95  86   2  98 => 2
9103  7169  3653  8819  2001  8112  9271 => 3653
852  834  599  319  104 => 599
 41   10   20  -34 => 20
 32    8  -28   20  -16   11 => -28
760  201  688   59  667  955  635 => 688
2  7  7  1  4 => 7
801   98  374  577  614 => 374
---
[[ 48 -75 -54  11  67 -13  69]
 [  6 -14 -45 -54  34  47  -6]] result: -13

[[ 58 -42 -94 -33  89  23]
 [ 71 -53  52  59  94 -92]] result: 89

[[ 91  16 -10 -10  37 -36]
 [ -6  49 -10  36  53 -79]] result: 37

[[  0  84 -36  11]
 [-13  43 -23  12]] result: -36

[[-10 -25 -46  92 -23]
 [ 38 -46  35 -76 -52]] result: 92

[[-11   3  38  14  30]
 [-12  10 -87  -5  -8]] result: 14
---
{"in": [-11.941, 11.875, 6.310, 9.000], "out": -11.941}
{"in": [-11.7, -6.8, -3.7, 16.1, -4.8], "out": -6.8}
{"in": [0.13, 0.01, -0.17, 0.08, -0.11, 0.01, -0.12], "out": 0.08}
{"in": [-1.7, 0.8, 1.5, -1.4], "out": -1.7}
{"in": [0.00, 0.06, 0.07, -0.15, 0.11, -0.06], "out": 0.07}
{"in": [1.8, -0.5, -1.2, -1.8, 0.7, -0.5, -0.6], "out": -1.8}
---
 -7   -3   -3  -94    5  -31 >> -31

-26    0   -5   92   12 >> -5

 44   50   70   87  -46
 44   -4  -79   87   12
 44  -50  -53   72   87
>> -53

-91   13   92   47  -13  -67
-89   10   69   71  -56  -76
>> -89

-16  -54   -3   34
 37   67   48  -29
-13  -46    5   30
>> -46

 49  -72  -49   -2
 65  -81  -74  -68
  8   71   -9   77
>> -74
---
Q: [75, 72, 32, 53, 93, -92]
A: 75
Q: [-19, 45, -66, -50, 11, 39, -86]
A: -19
Q: [48, 11, -3, -86, -59]
A: 48
Q: [-28, 78, 9, 14, -19, -40]
A: -28
Q: [-27, -16, 29, -94, 59, 3, 0]
A: -27
Q: [74, 9, 22, 12, 43, 55, 51]
A: 74
Q: [12, 24, 34, 1, -58, 77, 3]
A: 12
Q: [-10, -68, -2, -37, 20]
A: -10
---
Q:
[[2 2 2 2 2]
 [2 2 2 2 2]
 [4 7 4 3 5]]
A: 2

Q: [ 39 725 843 155  16 781 776]
A: 781

Q: [228 102 152  57]
A: 152

Q: [  6  25 -35  10]
A: -35

Q:
[[-10   2  49   8]
 [ 13  10  14  14]
 [ 24  43 -37  12]]
A: 49

Q: [-891  770 -563 -316  695 -476]
A: 695
---
-63	-53	8	-93
59	47	76	88
-> -63

29	-13	9	-50	60	-30	28
69	-51	46	-24	29	-13	9
-51	46	-24	29	-13	9	-50
-> 29

30	51	66	-71	-20
-4	1	2	2	3
-10	5	10	0	7
-> 30

10	-50	38	-19	-6	69 -> 10

19	-24	13	14	-47	77 -> 19

-69	26	29	18	50
-1	-54	66	35	-41
-> -69

-17	20	-44	12	76
-18	21	-46	13	77
-1	18	5	6	5
-> -17

7	91	0	17	-9	39	28 -> 7

29	-74	33	-44 -> 29

61	-94	78	-14	60
-27	4	18	14	-67
-> 61
---
array([[ 26,  85,  21, -26],
       [-30,  59,  23, -29],
       [ 26,  85,  20, -26]]) ==> 23

array([[ -3, -68,  -9,  -6,   6,   4,   1],
       [-30,  -8, -43,  -2,   3,   0,   8],
       [ -2,  -9,  -3,   0,  26,  -2,  -1]]) ==> 0

array([[ 0,  2,  5, -3, 69,  8],
       [-1, -2,  2, -2,  4, -1],
       [-2, -3, -3,  1,  0,  0]]) ==> 4

array([[-22,  37,   0,  65,  25,   7,  -9],
       [-35, -46, -74, -11,  11,  54,  32],
       [ 18, -40,  -2,  33,  -8,  38,  63]]) ==> 54

array([[ 21,   9,  20,  10,  -1,  -6],
       [ 11,  -4, -82, -16, -13,  49],
       [ 20,  16,  63,  -4,  -1,   0]]) ==> -13

array([[ -7,  53, -24,  10],
       [  3, -71,   9, -20],
       [ 55,   3, -14,  29]]) ==> 9

array([[ 47,   0, -92,  17,  32,  -5],
       [ 43,   9, -45,  15,  32, -18],
       [-51,  -8,  73, -45,  38,  57]]) ==> 32

array([[-48, -12, -63,   9,   3,   2],
       [ 32,   9,  33, -80,   8,  -4],
       [-22, -34, -69,  23, -34,   7]]) ==> 8

array([[-33, -30,  57,  16,  66],
       [ 45, -51, -53, -25, -50],
       [ 19, -66, -72,   7,  26]]) ==> -25

array([[ -3, -33, -12,  18,  67,  -4],
       [ -3,   1,  24,  18,  25,   0],
       [ -6,   1,  -5,  18,  61,  26]]) ==> 25
---
[[-42 -24   8 -69  -6]
 [-21 -60  12 -36 -29]] Answer: -36

[[-71 -24  31 -14  47]
 [ 47 -26  25 -11  58]
 [-18 -17  26 -20  42]] Answer: -11

[[ 48 -87  63  27   1]
 [ 71 -17  27  35 -42]] Answer: 35

[[ 44 -48 -50 -34  45 -41]
 [ 65  41 -55  86  14  73]
 [ 66  64 -52  23  59  41]] Answer: 14

[[-82  13  -9  15 -33  -6]
 [ 19  -4 -13  20  20 -44]] Answer: 20

[[-30  44  78 -29   7]
 [-16 -57 -88  49 -14]] Answer: 49
---
Input: ((94, 100, 199, 127), (106, 200, 95, 71), (117, 64, 202, 62))
Output: 202, 62
Input: ((35, 20, 6, 3, 7), (8, 9, 19, 21, 20), (-9, -27, 6, 9, 11))
Output: 35, -27
Input: (457, 582, 208, 708, 901, 267, 574)
Output: 901, 208
Input: ((5, 6, 1, 5, 5), (5, 6, 4, 5, 6), (5, 6, 8, 5, 5))
Output: 8, 1
Input: (75, 24, 46, 12)
Output: 75, 12
Input: ((7, 5, 6, 8, 4), (2, 5, 5, 4, 6))
Output: 8, 2
